One turning vector, and how many steps it has turned:
The counts run from 0 to 1291.
[  9   1  -3   5 -14   7  15 -14  22   7   4   3 -18  -3  22 -11  17   2
  -3   4  10   8   9  28  -9  18  23   3 -10  -2  -2   7 -21  21] | 184
[ 11  -3  -8  -8 -28  13 -21  17  -5 -12   3   9 -15   2  26 -14 -21 -13
  -8  13  10  -7  -7  -8 -15   2  13 -14  -7   5 -11  -4 -11  11] | 752
[-14  17   1   5  10 -11  -5  -2  -5  -4 -27   2   3 -11 -13  14  28  27
  16   0   1  11   4   3   9 -20  25   4   8  14 -12   3  10  -6] | 257
[  7  14 -18  -4  10   1   4   0   1  -7  14  -5   8  -6  11 -18 -13 -26
 -19 -13  10  -8  -8   0 -23   7   2  16  13  -6 -13  15 -27  17] | 49
[ 13  -7   1  -5   4 -18  -4   5  -2 -14  12 -14  -8  14  14  -1 -11 -19
  -3  -9  22  11 -10   8 -26  15   9 -14 -26   0   1   2 -22 -13] | 171
[  3  19  -7  -7  -8   9 -12   2 -13 -17 -16  17 -12  17  21  10   2  18
  -1  13  -8   3   3  18   1  10  10 -35 -14  12  -9   4  -1   0] | 296
[ -1   7  -3   3 -12 -13  15  -1 -18   3 -16  13 -18  23  13  -2   9   7
 -20 -11   7  24  10  -8   1 -22   1  -9  -1  -4  -1  10  16  24] | 402
[ -2  -5   0   9  19  -1   1  -9  -2  13  11  13   4   2  -9  10  -1  -4
  22   9 -15 -29 -10  -5 -20 -13 -28  15   8 -15   5 -18  10  -6] | 796
[ 19   0  -9   7 -14  12   3  -9  16   0   1  12 -12  -5  28   4  22  17
   9  31  -5 -10  -2   5 -10  -1  23   1  -5   2  -8  -1 -11  13] | 188
[-12   9 -13   1  -6  24 -16 -12  -9 -15  -3  24 -18  -8   6   5  -6  22
  24 -17  20   3   2 -12   9  -1  12   2  10  16   1  -7   9   6] | 150
[  1   2  -5   0 -13  15 -13   3   8  10 -20  12  -6  -5  23 -14  26   2
 -36  -7   4   0   3  -6   5 -15  20 -17  20  -1   3  -3   8   2] | 858
[ 18  -6   0  -9   2 -13  11  -6  15 -12  -7  -4  -2   6   7   7  12   8
  10  -4   1   5  -4  24   0  41  11  -7 -27  15  14  -1 -14  -7] | 1217
[ -5  -7  24 -13   3 -19  13   8   0   3 -17 -16   4   4 -17   9   4 -15
 -20   4 -20  21   9  18  11   8  -8 -14 -16 -10  14 -10   2  -4] | 102
[-11 -11  17 -10   3 -26  19  -8   5   2  -7 -15   6 -17 -27   1   3  -3
  -5 -20  17  20  11  -6   5  -3   9  23   5   1   0 -11   3   1] | 249
[ -2  13  -9  18  22   4  14 -22  -1   1  13  -5   2  -5  -9  -9   1   8
   8  -3 -13  20   8  20  -2  24 -13  -5 -11  -4  30  13  -7  13] | 330
[ 10  21 -16   2  18  22  -4 -16  -7 -38   1   1   1   6  26  18  13   1
  -4   6   1   6  -3   0  -2   0  11  -9   0  -1 -13  -5 -20   3] | 39
[ -4 -11   7 -10 -16   4   0 -26 -10 -16 -12  15 -15  -1   5  -3  -4  16
 -16   8  -1  14  26  12 -18  -1   7 -14 -16  -6  -9  -8   5  25] | 886
[ -5  -1  10 -13 -28  15 -11  12   4   6   1  -4  -8 -24   1  -3 -16  -5
 -20  33  -5   8  12  -7   8 -15  18 -13   3  -5 -10  -3  -2  15] | 563
[-10   6   6  -2   6   9  25 -16   2  13  -6  18 -13   8  -7  25  11  11
  17   4 -18  -4   8   8  15  -5 -19  13   5 -13   5 -13  12  20] | 218
[ -8   6   8  21  12  20   4 -11  10 -10 -11   0  -5   7   6  -7  27 -16
   6 -12  -4  16   6  25  13  16   1  -1   0  -4  12 -30 -13   1] | 479
[ -6 -14  16 -10 -11  -3  -7  13  14  35   2  -3 -13  -4   6   5   0 -24
 -21   9  -2 -12  -1   3 -11 -25  -2 -10   5 -27   1  -5   4  -4] | 91
[ -9  13   0  -3  19   3  16  -2 -12 -15   1  -6  -7   3 -15  37 -10  -2
  32   0 -10  17  -5  -3  15  -5 -11  15 -11  -4   7   2  -1  14] | 810
[ 18  -1  -9   6 -13  12  10  -3  23  20  26   4  -3 -11  19 -24  -4  -8
 -16  17   1 -12  -3   1  -7  16   1   3   8  -7  11   4 -16  13] | 1233
[ -9  -4  13  24  -6  -3   2   3   5  21  30  -8 -10   2  -1 -23 -14 -20
  11  -2  22  14   0   2  -2   6  -4  -6   1  -3  18 -18  -9 -13] | 466
[  4  -1  -5 -16  13  -9 -20  10   3  -5   1   2   3   3   1   5 -10  -8
  17 -20  12 -24 -20  12 -18  26   0  -3  -5  13   1  -2 -11 -28] | 166
[ 25  -6 -14   9   9  -8 -12   9  10  -3   2 -13   9  -5  17 -13  12 -15
  -9  17  -8 -13 -19   1 -36  -4   9   0  -9  -6  -1   9 -20   2] | 643
[-13   9  -5 -22  -2  16 -11   5   3   9 -10  -2 -12 -21  -3  -1 -14  -5
 -22 -10 -10  13   7  14   3   2   7 -13  -4 -10  15  31   0  23] | 1004
[  0 -14   4 -14  18 -20  10 -15  10  16  -9  -5  -4   1  -3  13  20   5
 -24 -29   5   4   3   2  -8  -3  -4  -9  -6 -16  24   9  15 -10] | 990
[ -5  -8 -11  -7  -1  27 -20  -9   9 -16 -11  12  -7 -22   4 -13  -3  -1
   4 -31  15  -5  -1  -7   2  19  12  12   9  12  14 -15  -1   6] | 154
[ 17   1  -8   8 -15  13   6 -12  18   2   2  10 -16  -4  30   1  22  14
   4  27   1  -3   2   9 -12  -2  24  -1  -7  -2  -9   1 -15  16] | 187
[  8 -12   4   8  15 -15  18  -8  11  24   8   5   9   9  -7  -7  11  -8
   2   1 -16 -19  -6  10 -11  14 -30   8   3 -10  24 -16   5  -7] | 1244
[  8   8  -6 -15   8  16  -2  17   5   4  -2   4  10  -6  -1  24   0  -3
  -1  21 -34 -21 -15 -14  21   1 -17  -2   8  -5  15  -4   9  -1] | 676
[  0 -16  19 -20  -5 -18   3  13   4  18  -8   2  -7   7  -8  32   1   1
   7  17 -12 -15  -5  -6   3 -14  -9  -7  -9  -9   4 -18  17 -19] | 96
[ 11  -3 -11 -13  -7   4 -21  17  -5  -2 -23  20   3   2  14   5  10  11
 -12   1 -10 -26 -14 -23   3  -8   1 -13  12  11   4  -8  22 -13] | 863
[-14  24  -1  27  -8   8   1  -8 -26 -11   0  13  -6   8  -1 -18  -3  14
   3   9   5  31  17  -3  10 -10   4 -15   8  11  -2  -7   7  13] | 591
[ 12   6 -13  -7  21 -32  14   7  -1   3   8  -5  10   8  -5   0  -8  -7
  13 -16   4 -15 -20   7 -22  18  -8  17  -6   7   1  21 -13  -3] | 1095
[ -8   2  10  18  11  15   7 -10  10  -8 -12   3  -5   7  -1  -7  25 -13
  13 -16  -3  14   6  23  14  22  -3   5   0  -1  16 -31 -12   1] | 478
